In the rows, 128 means zero.
Each named turn below is shown by a few rows before and after it. Which turns, in which order, take the first row of each later pair to the second? The first pair is answered.
J178:
[101 175 159 139 127  58 145  48 108 150 153  98 108  89 173 117 145 147
 148]  ->  [103 144 153 171 140  46 125  46 117 132 116 115 121 103 178 142 161 139
 123]
[ 53  76 170 143 141 129 150 110 142  96 141 124 104 121  92  73 113 102
  74]  ->  [ 59  92 172 129 137 131 165 105 145  99 158 127 106 115  94  63 103 112
  85]
[127  78 114 144 129 111 137 131 115 120 131 119 125 133 166 124 111 112
 154]  ->  [129  83 115 137 124 120 132 140 122 121 136 121 126 135 161 127 108 124
 154]
[178 118  96 116 155 111 123 130 151 119 104 131 117 138 144 159 143 141
 137]  ->  [172 109 101 106 153 122 131 147 165 123 120 129 119 146 143 141 130 142
 134]
J276:
[104 129 133 143 132 109  76  62  95 139 158 141 133 150 155 100 164 103
  99]  ->  [133 118 115 102 140 161  73  94 113 149 175 126 102 174 121  81 148  85
 119]
[145 139 101 110 164 127 178 127 175 161 101 152 153 136 170 146 128 159
 121]  ->  [ 65 114 155 165 157  95 170 104 147 124 155 140 147 102 142 108 102 143
  94]
[155 103  72 131 161 151 147 101  89 118  82 118 113 119 132 168 115 104
 113]  ->  [117 107 102 165 152 131 146  85  74 101 102 106 119 103 128 148 106 100
 102]
J158:
[147 160 180 125  96 113 124 139  79 168 111 134 128 120 144 129 107 144
 159]  ->  [163 160 161  87 111 135 141 168 120 174 122 143 131 149 156 123 100 155
 157]
[135 126 126 114 123 134 123 149 124 126 136 124 147 134 138 122 127 128
 131]  ->  [136 108 125 116 134 138 134 143 141 127 131 123 123 139 118 119 125 121
 125]
[ 61 100 157 158 144  85 159 106 158 111 176 127 108 111 113  94 117 127
  96]  ->  [ 52 115 171 172 126  90 135 114 140 111 185 131 147  95 133  90 115 136
 109]
J2:
[138 135 120 114 130 155  91 183 131 136 140 147 142 147 143 114 100 130
 132]  ->  [150 135 114 118 137 145  97 183 139 134 116 155 136 155 149 127 115 125
 130]
[108 110 134 100 118 171  89 177 126  99 151 122 158 150 111 142 110 130
 121]  ->  [118 108 121 111 135 150  86 178 139 103 114 131 160 160 126 170 124 119
 108]
[150 144 123 152 133 132  99 139 107 130 113 125 154 125 137 138 141 112
 139]  ->  [155 137 113 149 139 114 119 124 117 135 109 126 145 127 151 143 152 118
 143]
[ 93 104 131 124 147 113 116 138 168 135 131 140 107 154 152 119 136 136
 106]  ->  [ 92 108 131 118 144 120 118 134 158 141 135 136 101 151 147 117 127 135
 112]
Now pairs of rows:
(2 to 4 turns a pair)
[170 146 126 162  98 147  78 108  90 150  62 143 141 107 166 175 150 129
 170]  ->  [168  86 116 174 140 134  92 109 141 130  50 143 104 135 140 190 154  99
 129]
J178, J158, J158, J158
[129 186 160 112 122 166 105 180  59 108 161  73 132  97  94 115 107 122
 153]  ->  [129 156 162 186 140  96  81 150  52  89  91  91 146 100 124 165 141 116
 116]
J276, J178, J276, J2
[207 155  87  87 131 198 154 123 151 183  73 128  88 145 122 148 130 129
 195]  ->  [ 63  73 174 159 127 175 115 161 161 108 177 123 129 122  86  65  76 109
 112]
J276, J178, J158, J276
[138 209 134 116 112  85 216  63 102 153 145 107 114  93 172 111 165 177
 162]  ->  [161 196 116  63 108 158 201 116 120 157 191  88  87 119 107  80 125 154
 177]
J2, J276, J158
[ 97 128 155  97 113  96 139 110 108 140 146 122  96 110 111  78  77 140
 120]  ->  [142 158 118  57 121 118 133 143 133 163 120 142 135 127 167 101  94 167
 148]
J158, J158, J276
